In the rows, zero is written as 128.
The same turns and mirrors carry the whole set onto itself, and each row onto the other rows of its family. Which rows share a family with each named row? Give them in list order.
These 32 rows form 4 families of 8 rows each.
pila: [155 101 137 104 120 115 105 102 127 146 129 102 137 117 145 131 103 138
 109 136 104]
dodav: [146 109 166 110 123 116 147 146 137 100  85 138 125 118 147 117 112  96
 119 161 123]
fiv: [159 138 166 131 138  95 137  85 140 106 123 126 126 134 125  87 139 123
 130 145 128]
Fumud: [132 164 157 142 127 121 113 113 138 161 143 100 108 135 110 119 143 118
 122 110  91]
refu: [103 114 125 124 103 150 131 151 135 141 118  92 111 121 140 145 122  93
 140 122 103]
Susid: [170 140 161 130 144  91 137 105 147 115 121 134 121 127 122  83 132 135
 110 144 131]
pavu: [135 135 126  82 140  98 146 133 115 130 153 131 107 141 142 113 131 104
 112 131 113]
nuna: [124 143 115 140 120 125 120 111 136 155 146  85 111 133 104 116 145 137
 123 110 112]
Rap: [133 111 165 156 116 142 122 122 155 130 110 109 119  87  90 123 118 134
 134 153 123]
motam: [133 151 135 146 126 119 115 110 143 156 147  92 105 136  99 110 136 120
 130 102 100]
dinuz: [139 143 119  98 133 102 147 130 128 127 129 116 112 159 169 110 134  98
 117 111 108]
puvor: [156 112 141  82 126 135 110 115 146 132 122 100 154 125 123 132 106 137
 118 139 113]
kagi: [127 152 135  87 134 103 140 111 114 119 147 132 107 126 152 103 122 100
 125 123 104]
giz: [139 115 156 125 134 128 147 146 140 111  91 140 126 112 176 113 127 105
 126 161 122]
ladi: [120 117 112 118 112 144 143 160 150 148 130 116  99 110 151 140 110 118
 111 116 103]
deled: [139  90 130 114 124 120 158 140 143  95  94 123 129 114 153 111 107 112
 130 152 143]
rut: [153 135 174 140 144  97 127  90 136 108 116 108 135 135 120  92 135 112
 146 144 130]
vila: [138 120 155 166 101 140 124 128 161 127  80  95 127 111 108 118 128 128
 129 138 122]
Nav: [ 94 142 133 170 121 108 153 129 152 122 120 121  94 134 129  95 136  92
 127 136 111]
nupun: [117 151 149 148 127 128 163 152 156 111 109 124  98 131 116 101 147  92
 142 126 129]
Nesem: [139 102 154 110 124 124 154 143 142 104  97 132 127 111 168 119 109 109
 125 160 131]
nete: [157 145 163 129 120  92 137  87 140 112 127 116 130 134 112 100 143 122
 130 160 129]
koziv: [111 115 120 121 113 148 135 165 145 150 118  99 105 109 142 143 107 105
 124 116 102]
duv: [117 109 119 120 124 154 133 173 134 145 105 108 106 119 140 131 117 108
 114 111 107]
leveb: [126 143 122  85 136 105 143 124 125 130 142 124 102 144 160 106 125  96
 120 120 111]
mar: [133 137 130 133 122 115 123 107 147 147 154  86 108 132  91 117 117 124
 132  99 109]
totor: [145 110 167 171 114 138 129 128 162 128 102 101 131 102 106 123 119 133
 134 142 123]
fod: [161 114 143  89 121 125 105 110 134 136 132 100 138 119 140 130 105 142
 129 127 110]
bilu: [109 142 141 166 128 119 164 144 150 119 114 126  96 127 128  97 141  85
 131 132 123]
duk: [117 142 139 163 116 104 158 143 128 125 110 125  82 126 130 100 152  92
 125 132 120]
Mupa: [177 113 155  85 133 131 119 119 138 134 125 107 138 110 139 135 106 136
 130 126 119]
Fad: [143 102 155 172 120 140 132 138 176 140 102  95 128 120 115 130 122 128
 129 139 127]

The rest of the family of nupun: pila, Fumud, refu, Susid, Rap, dinuz, deled
The rest of the family of nete: dodav, pavu, nuna, puvor, vila, duv, duk
The rest of the family of rut: kagi, giz, ladi, Nav, mar, Mupa, Fad

The same turns and mirrors carry the whole set onto itself, and each row onto the other rows of its family. Which rows share a family with each named row? Give them in list order.
These 15 rows form 5 families of 3 rows each.
dev: [158 156 140 123 134 101 157 138 122 110 148 152 127 114]
gug: [119 115 138 128 162  94 173 150 104 119  52 149 147 138]
luto: [116 109 128 125 155  95 159 150 109 111  61 156 159 113]
kov: [145 143 144 127 129 100 163 134 130 125 149 160 129 122]
Vele: [136 163 127 170 141  73 136 122  96 100 112 123 156 150]
rigul: [139 138 147 123 130 108 165 128 121 106 145 160 116 115]
kovi: [118 119 135 124 157 105 167 151 100 129  67 166 148 109]
Dig: [148 132 147 123 139 102 163 140 122 120 149 164 124 114]
Zigel: [121 116 140 135 156  92 166 153 102 122  56 155 159 120]
Tutal: [127 112 137 126 146 104 176 155 104 122  62 153 163 121]
Kiko: [134 158 113 167 134  77 127 126  90 109 100 126 157 155]
madid: [134 161 120 170 139  71 137 125  98  89 113 142 155 157]
zab: [129 162 119 171 142  65 149 114  94 105  91 127 162 142]
nubat: [151 129 143 132 137 103 157 141 137 114 137 156 121 107]
fisu: [143 168 122 161 144  73 132 113 100  97  94 131 148 152]

The rest of the family of Vele: Dig, Zigel
The rest of the family of madid: gug, nubat
The rest of the family of kov: Tutal, Kiko
The rest of the family of kovi: dev, zab

